In the rows, zero is written as 128.
A state moves one step at a time under one of 6 hidden systems, and each row is a state written as 18 numbers. Each run below is a few steps of one system.
path 1, Z:
[[140 154 124 123 127 160 124 196 151  93 147  64  95 157 124 106 148  89]
 [193 106 124 118 137 129 148 186 122 121  64 125 117 117 128 132  93  76]
 [191 101 145 143 143 110 110 110 114 162  82 171 164 157 186 140 121 139]
 [138 143 103 157  85  88  78  85  88 143 153 135 158 158 135  83 122 163]
 [121 123  48 148  91 160 134 139 112 119 150  98  98 127 120 106 163 185]
 [143 126 109 134 127 169 116 189 147  94 148  69 115 183 150 165 145 107]
 [212 119 140 122 118 108 121 149 118  91  73  87 120 128 114 138  80  85]
 [212 109 134 153 131 119 136 101 138 150  71 146 126 128 198  97 139 155]
 [146 145 111 163  79 111  93 123 108 156 167 156 150 197 165  66 126 127]]
path 2, Q:
[[155 151 183 102 182 151  94 112 105 158 126 166 109 148 127 100 166 156]
 [130 133  97 160 162 118  85 151  72 164 136 102 106 106 137  86 145  81]
 [ 97  93  62 133 144 130 158 166 113 124  85 108 150  80 122 172 146 148]
 [ 97 110 141 132 109 112 125 125 132 105 149 126 203 183  98 198 122 119]
 [165 143 118 123  50 118 124  99 147  81 148  94  95 144 114 113  74 140]
 [140 140 164 119 145 152 149  81 190 130 124 136 100 118 186 114 164 191]
 [139 130 163 151 158 144 121 149 127 181 154 175 117 161 168  95 133  45]
 [175 112  85 103 136 142 136 179  70 136  65 145 100  88  82 106 119 136]
 [ 89 127 132 134 173 101  87 111  89 132 118 108 205 145 113 165 187 179]]
path 3, H (9 x 18):
[[118 136 156 133 126 112 127 100 164 117 131 118 164 147 155 140 141 151]
 [116 150 126 125  95 134 134 131 154 124 166 136 106 138 130  97 102 111]
 [160 119 130 109 148 167 142 138 137 129 110 136  85 118 139 135 136 150]
 [139 117 160 132 148 127 119 135 102 144 128 157 159 159 112 140 131  91]
 [123 130  77 139 117 107 110 145  92 136 118 114 123  99 124 107 112 123]
 [119 111 122 139 140 132 134 100 140 125 122 116 151 129 150 168 164 182]
 [106 143 148 127  90 116 127 113 141 107 173 129 147 159  96 127 102 105]
 [158 143 113 106 125 145 131 145 150 105 108  92  71  95 142 107 118 149]
 [147 113 178 137 162 142 141 124 150 146 117 157 157 165 160 151 156 109]]
path 4, Z (9 x 18):
[[108 159 191  89 170 154 152 165 179 117 120 133 140 146 119 115 176 131]
 [ 96 160 153  81 143  89 117 168 123 137 105 163 150  99 103 108  74  90]
 [ 95 103 109 107 160 131 138 103 113 165 109 195 121  79 146 165 107 165]
 [ 59 143 156 137 149 118  86  73 130 144 199 132 146 146 142 171 131 130]
 [ 81 133 121 127 116 116 150  88 125 103 155  89 102  63  52 122 124 116]
 [ 93 118 157 123 169 172 196 139 199 125 123 130 115 101 142 153 179 123]
 [ 93 153 205  97 137  97 130 144 156 121 142 158 172 151  96 136  88  56]
 [117 120 143  88 146 114 161  87 107 147  84 192 123  51  71 121 110 168]
 [ 36 154 161 118 188 138 105 108 156 169 173 166 149 134 179 140 176 161]]
path 5, J:
[[136 105 124 141 107 139 162 143 163 109 134 113 126 137 138 166 107  86]
 [164 117 173 141 111 139 145  77 142 129 147 149 117 153 119 122 127 118]
 [148 152 128 137 123 116  96 100 112 142 139 127 115 128 145  71 140 155]
 [118 135  77 132 121 129 116 178 121 139 120 122 138 138 160 110 137 145]
 [148 106 118 116 119 144 137 172 121 113 112 136 149 163 113 171 116 118]
 [179 116 167 117 128 119 127  89 132 109 103 122 124 128 114 154 106 135]
 [132 147 142 140 134 102 101  91 152 132 131 107 120 113 183 111 118 136]
 [110 141  94 143 100 140 119 155 147 131 168 117 115 152 165 115 122 118]
 [166 104 116 133 107 173 151 146 120 123 134 142 114 169 110 136 148 133]]
path 6, V, 9 rows:
[[117 142 108  97 130 132 104 136 128 138 124 150 109 121 159 133 103 168]
 [147 120 123 117 132 131 105 120 103 133 128 134  91 115 124 151  89 117]
 [150 105 118 144 119 130 149 106 121 119 119 114 107  97 103 136 121 109]
 [120 108 142 151 144 128 148 115 140 125 131 112 147 124 124 146 156 107]
 [124 137 142 136 114 125 132 135 139 126 143 133 160 162 118 109 147 120]
 [117 143 118 116 125 129 129 135 138 130 123 134 141 132 140 108 146 170]
 [118 142 127 109 146 128  95 140 119 137 134 132 117 130 147 137 113 130]
 [146 125 114 118 108 127 128 132 122 122 123 131 105 117 118 123  94 121]
 [134 108 128 135 140 131 145 107 135 125 113 120 124 104 131 158 130 134]]
path 7, L:
[[115 116  96 159 139 118  84 116  69 155 156 124 127 131 128 138 130 109]
 [106 131  81 142 119 144 121 148 118 109 149  76 117 129 112 125 164 150]
 [124 139 152 121 124 138 138 142 173  92 132  93 156 168 130 148 157 143]
 [155 146 164 112  90 102 133 110 160 103 123 129 139 140 118 108  90 120]
 [160 126 130 133 124 118 133  95 141 149 104 155 113 102 171  98 118 155]
 [119 126 117 145 147 133 101 139 110 172 150 162 127 149 170 123 126 106]
 [144 123  83 129 114 145 116 171  86 128 130 114 110 139  99 116 130 119]
 [143 124 132 126 151 129 112 136 122 103 102  84 153 146 126 158 168 161]
 [110 148 145 129 103  86 104 114 151 102 147  95 161 145 133 141  99 117]]
path 8, L:
[[107 144 141 102 104 119 105 144 139 108 165 123 114 144 115 161  57  78]
 [189 100 113 134 121 150 171 101 139 110  86 106  71  76 124 124 129 149]
 [116 122 187 161 182 120 113  90 135 162 149 142 163 150 169 148 165  90]
 [103 146  89 136  79 106 136 153 103 132 155 133 119 107  74  60  96  80]
 [139 106  99 120 156 162 170 150 134 132  73 137 145 115 138 141 197 210]
 [ 87 148 179 105 140 105  75 129 117 127 174 148 182 195 112 186  92  91]
 [150 134  77 104  74 125 146 116 121  89 107  94  60  53  77  96  78 159]
 [122 103 169 147 201 159 145  92 180 152 118 132 135 129 218 187 195 163]
 [101 144 151 140  86 108 113 141 115 137 202 149 125 162  82 103  58   4]]
path 9, V, 9 rows:
[[104 116 111 146 107  96 161 147 139 117 120 109 146  91 105 127  95  64]
 [101 109 139 124 108 118 165 109 164 102 123 130 184 138 112 183 130 154]
 [132 154 185 114 133 127  97  85 124 117 155 126 141 171 103 125 147 159]
 [116 163 130 119 127 135 126 112 134 142 149 133  86  97 123  51 145 143]
 [ 78 122 115 111 164 146 145 161 139 161 135 168 109  94 147 142 118 105]
 [140 109 135 103 115 124 136 150  99 130 111 178 158 149  82 159  86 107]
 [139 122 128 126 126  90 127  84 104 112  88 113 157  90  90 125 135 175]
 [ 73 151 146 139 155  99  96  95 133 125 170  85 128 102 130 135 131 100]
 [ 89 141 130 114  82 149 166 138 166 114 174 147 113 139  95 109 109 110]]
path 10, H:
[[148  95 164 144 129 115 178 102 138 130  98 159 174 126  98 137 137 104]
 [127 158 119 110 101  88 117 131 112 136 108 147 143 104 107  60 104 143]
 [ 99 151 125 109 160 141 110 137 144 141 125 130 133 131 170 121 173 194]
 [ 66 131 135 125 127 147 128 144 137 136 190 150 140 161 107 160 125  94]
 [131 123 100 103 132 135 136 142 119 106 111  94  72  69  93 148  94 118]
 [151 116 190 136 181 109 132  92 147 127  90 115 156 116 143 156 152 120]
 [102 148 128 159 102  90 131 115 131 153 158 145 145 119 126  58 113  77]
 [118 125  87 113 132 164 157 128 139 134 115 140  89  84 138 104 161 202]
 [ 98 129 190 103 155 141 132 130 127 128 148 169 177 177  80 168 154 124]]
path 11, Q:
[[ 98 143 114 144 115 128 118 134 136 117 169  91 117 131 121 113 136 104]
 [127 122 130 116 129 139 167 145 172 106 104 104 115  99 134 142 128 129]
 [136 126 181 122 143 110 128 111 138 133 120 150 163 144 127 145 119 104]
 [150 136 116 129 102 106 112 111 102 138 128 142 109 113 117  90  89 122]
 [ 94 134 112 118 145 140 133 116 131 144 126 143 123 100 134 120 158 186]
 [ 86 137 136 136 143 134 119 153 128 138 169 127 141 153 120 135 136  78]
 [148 124 114 106 115 129 147 151 131  95  99  99 103  96  88 135 101 119]
 [118 129 171 127 152 103 124  78 145 122 116 123 166 122 130 152 149 158]
 [118 135 118 155  95 105 121 110 132 148 164 143 120 125 148  98  88  78]]
path 12, J:
[[113 156 160 123 132 107 114 133 158 123 138 121 145 141 157 114 118 107]
 [127 136 107 116  94 146 142 139 147 117 148 132  92 127 129 112 102 131]
 [149 108 129 135 145 162 134 124 120 153 130 163 115 145 147 140 149 143]
 [148 133 132 131 139 113  85 126  80 135 127 118 131 142 108 123 122 110]
 [141 113  90 140 109 109 146 130 135 113  93  98 136  96 143 127 124 145]
 [115 121 149 134 128 123 134 132 158 130 136 144 173 166 160 158 127 117]
 [144 149 145 109  96 134 113 111 133  99 155 112 103 148  93 122 104 136]
 [151 126 121 132 147 150 137 114 147 139 111 124  95 111 172 111 159 165]
 [125 140 135 136 149 126  92 166 110 151 144 134 141 163 149 120 126  79]]

Which system made each run below?
path 13:
[[120 137 133 113 141 113 116  91 119 135 117 133 115  86 121 117 121 164]
 [100 149 165 129 154 133 115 106 134 136 156 126 136 137 120 111 167 131]]
 => H
path 14:
[[121 145 126  98 107 151 151 166 164 109 143 127  83 119 122 117  87 100]
 [186 100 159 124 159 149 162 126 142 128  76 141 115 115 132 144 141 119]]
 => L
path 15, 2 rows:
[[132 137 142 133 166 134  90 130 105 141 144 108 112 137 138 128 144 110]
 [118 137 108 136 125 116 128 162 132 113 121  86 130 112 125 112 129 103]]
 => L
path 16 (2 x 18):
[[ 82 130 109 153 114 127 123  95 142 144 180 131 123 128 155 130 132 133]
 [128 121 128 119 110 164 152 105 139 109 153 124  86 121  91 141 131 145]]
 => H
path 17 (2 x 18):
[[110 123 104 176 144 118 121 113 141 137 139  87 144 123 180 127 171 133]
 [104 106 115 148  77 143 176 104 157 118 166 145 136 141 110 140 129 131]]
 => H
path 18, 2 rows:
[[116 121  67 132 110 138 131 175 100 105 138  83  89  96  87 133 104  92]
 [112 112 153 115 151 129 161 105 161  87  98  94 166 110 105 189 166 176]]
 => Q
path 19:
[[110 162 146 102 108 133 155 152 202 112 134 135 125 135 162  98 116 135]
 [136 136 144  87 114 149 131 145 126 138 142 182  92 136 108 124  72 107]]
 => Z
path 20:
[[110 135 141 107 155 102 141 140 154 126 101 118 123  71 135 132 103 100]
 [ 97 121 153 112 145 100 130 101 121 141 123 166 148  96 107 157  92 113]]
 => Q
path 21:
[[135 120 139 143 100 136 119  99 152 118 171 129 126 172 152 157 112 124]
 [172 142 134 135 104 146 130 108 131 122 147 118  77 132 121  78 129 125]]
 => L
path 22, 2 rows:
[[132 113  90 151 167 103  89 116  56 179 102 148 132  91 149 117 134 138]
 [ 66 121  60 149 135 127  95 163  94 137 164 102 148 138 138 165 146 132]]
 => L
path 23:
[[106 147 117 121 164 112 103 117 133 107 118  63 102  70 139 141 132 148]
 [ 80 123 126 150 150 138 157 158 174 131 152 107 127 118 164 145 145  74]]
 => J
path 24 (2 x 18):
[[ 90 151 155  88 136  93 144 128 116 122  91 156 187 103  61 100 143 167]
 [ 50 155 133  69 157 102 124 140 145 121 112 139 148  72 113 147 107 170]]
 => J
path 25:
[[ 97 112  72 140  95 153 130 109 108 107 164 101 121 135  92 162 158 188]
 [130 146 157 105 172 170 108 157 126 101 142  76  93 144  95 145 166 124]]
 => V
path 26:
[[ 88 114 106 135 153 139 116 210 104 148 143 147 176 178 129 172 133  71]
 [169 133  97  98  71 107 130 171 113  82  75 112 175 157  82 118 110 181]]
 => V
path 27:
[[162 130 146  97 136 140 132 130 131 136  99 167 118 129 133 122 113 153]
 [130 142 140 131 155 123  83 118  90 152 140 139 127 142 131 111 142 130]]
 => Q
path 28:
[[ 89  95  45 152 114 157 171 178 126 138 121 130 148 122 136 147 169 148]
 [126 120 140 113 113 129 107 155 144  85 138  99 175 199 128 214 109 124]]
 => Z
